In the rows, zero is written as 128.
The rows of R fall into several groups, and each row is roughly a mix of its group's hidden directions.
R, 102 rows:
[73 150 134 137 139 192 106 136 131 95]
[150 149 137 128 92 181 140 143 190 118]
[184 139 164 156 139 83 107 166 131 118]
[162 110 115 139 127 82 181 179 135 125]
[64 99 108 130 148 113 110 147 174 154]
[153 166 166 122 135 131 148 100 130 196]
[117 145 181 131 133 96 129 144 113 196]
[73 94 129 147 108 144 168 107 158 165]
[110 139 147 118 132 136 166 208 152 131]
[98 136 142 176 123 188 125 115 87 105]
[128 152 111 162 123 137 86 71 87 105]
[157 143 175 140 134 107 137 143 186 172]
[116 103 92 109 165 134 106 94 91 77]
[152 116 168 142 141 80 67 151 120 122]
[121 157 140 111 136 138 151 213 123 112]
[117 134 140 164 111 151 104 66 81 108]
[186 126 128 131 122 62 157 135 123 156]
[123 79 167 96 125 96 144 158 87 154]
[98 116 142 101 120 128 131 109 44 121]
[116 128 158 111 130 97 155 172 107 191]
[68 139 115 127 147 182 109 145 139 89]
[115 99 140 112 131 123 153 204 167 120]
[75 143 88 138 112 176 171 114 119 126]
[86 139 103 119 173 120 107 90 79 151]
[126 153 137 148 122 132 98 51 95 148]
[75 167 135 83 118 119 157 171 142 131]
[143 137 99 141 127 128 94 49 101 123]
[62 133 141 122 97 184 104 118 124 119]
[98 95 87 127 136 138 113 141 87 69]
[126 96 160 119 120 120 168 195 161 134]
[69 160 137 93 140 156 160 168 130 131]
[172 88 96 163 145 110 100 92 125 98]
[94 126 114 114 110 164 120 113 74 73]
[88 179 144 126 96 117 154 184 131 129]
[126 174 171 111 94 124 129 88 157 166]
[98 128 166 92 90 127 142 120 70 155]
[106 112 151 173 89 145 161 79 109 150]
[196 159 140 120 145 85 107 127 98 143]
[179 123 154 108 87 128 156 136 175 160]
[135 135 60 166 91 136 127 140 141 90]
[82 143 100 122 170 121 95 82 93 122]
[91 107 138 169 97 193 122 133 108 112]
[122 83 127 136 133 94 153 181 176 147]
[170 159 125 125 134 121 80 112 75 93]
[164 136 176 107 97 147 155 138 170 165]
[59 159 134 77 113 140 124 146 148 127]
[125 169 94 148 129 149 97 81 86 99]
[110 92 75 125 119 118 130 139 63 109]
[168 57 111 168 132 145 127 128 136 104]
[80 126 95 122 147 130 110 104 61 112]
[92 159 124 77 143 115 148 178 164 124]
[182 148 148 160 137 107 146 136 174 169]
[103 91 79 121 153 97 79 107 152 137]
[146 158 161 133 71 128 155 140 153 177]
[85 168 100 143 166 165 99 120 163 137]
[116 139 131 167 169 186 121 106 93 99]
[183 94 131 160 165 163 100 99 131 134]
[127 163 113 121 131 151 86 65 90 112]
[91 116 99 128 181 125 102 110 79 100]
[175 81 141 154 123 153 89 95 154 111]
[158 143 120 100 176 105 156 130 111 187]
[162 140 113 89 147 75 129 140 149 179]
[77 163 129 117 148 114 123 175 104 174]
[94 150 143 180 104 172 141 163 103 109]
[124 138 147 161 168 200 117 114 110 108]
[130 141 164 110 67 166 156 154 142 156]
[147 99 110 148 135 134 83 58 106 123]
[84 123 134 71 164 160 145 128 151 94]
[74 115 108 122 128 117 110 120 61 98]
[102 157 137 131 125 114 153 123 82 198]
[127 122 138 116 136 144 135 197 173 82]
[174 127 160 125 136 100 142 133 180 178]
[110 78 120 91 124 144 140 179 160 94]
[163 114 144 140 154 86 103 155 190 125]
[182 120 124 139 112 58 125 95 124 117]
[168 91 131 163 155 175 106 92 110 145]
[117 60 121 98 111 93 121 159 122 92]
[155 134 168 111 150 105 119 189 171 126]
[69 139 165 147 117 149 160 168 145 153]
[97 127 140 145 91 171 196 136 115 131]
[167 155 153 126 93 115 154 115 155 187]
[133 99 155 83 127 84 128 89 80 131]
[116 106 126 169 143 179 147 167 132 80]
[110 104 97 97 108 98 160 172 131 176]
[154 157 162 135 119 125 139 133 191 178]
[176 128 141 122 143 75 115 186 109 132]
[138 164 101 134 166 194 126 110 160 141]
[70 156 162 123 140 125 91 159 98 155]
[147 125 130 147 115 133 109 39 113 132]
[191 127 141 120 125 75 127 92 124 161]
[146 130 155 107 94 154 138 148 202 141]
[138 188 93 142 143 146 127 67 132 135]
[60 115 120 113 104 162 104 113 135 86]
[102 157 138 123 155 123 115 72 68 133]
[74 111 128 138 83 171 92 103 120 112]
[113 119 82 143 180 102 118 116 75 148]
[78 169 149 129 126 178 108 102 95 142]
[84 131 166 124 132 104 129 167 110 188]
[111 155 154 103 129 115 126 69 78 159]
[172 109 119 134 105 63 166 153 129 143]
[146 102 157 120 102 80 148 124 64 126]
[74 160 141 93 107 123 160 174 145 112]

One row of each group comes first, with its name. Which group is each row after those in?
[173 83 122 172 155 160 109 98 120 111] => <120>
[89 94 106 111 132 130 96 136 137 59] => <87>
[153 151 121 135 133 118 75 134 72 83] => <86>

[159 151 152 163 123 104 112 70 99 161] => <86>
[151 147 75 134 126 133 140 59 102 136] => <86>
[170 124 123 182 97 101 94 94 104 140] => <120>
[186 104 117 131 124 75 156 154 140 157] => <120>
[85 92 81 114 138 96 109 128 79 120] => <87>
[124 116 69 139 160 182 120 150 140 95] => <87>
[77 133 112 85 126 133 96 75 107 106] => <87>
[92 145 133 120 121 158 67 77 133 105] => <120>
[91 108 134 97 95 113 131 120 56 125] => <87>
[188 154 138 138 120 59 127 127 140 134] => <120>
[167 93 80 105 123 113 122 90 129 81] => <87>
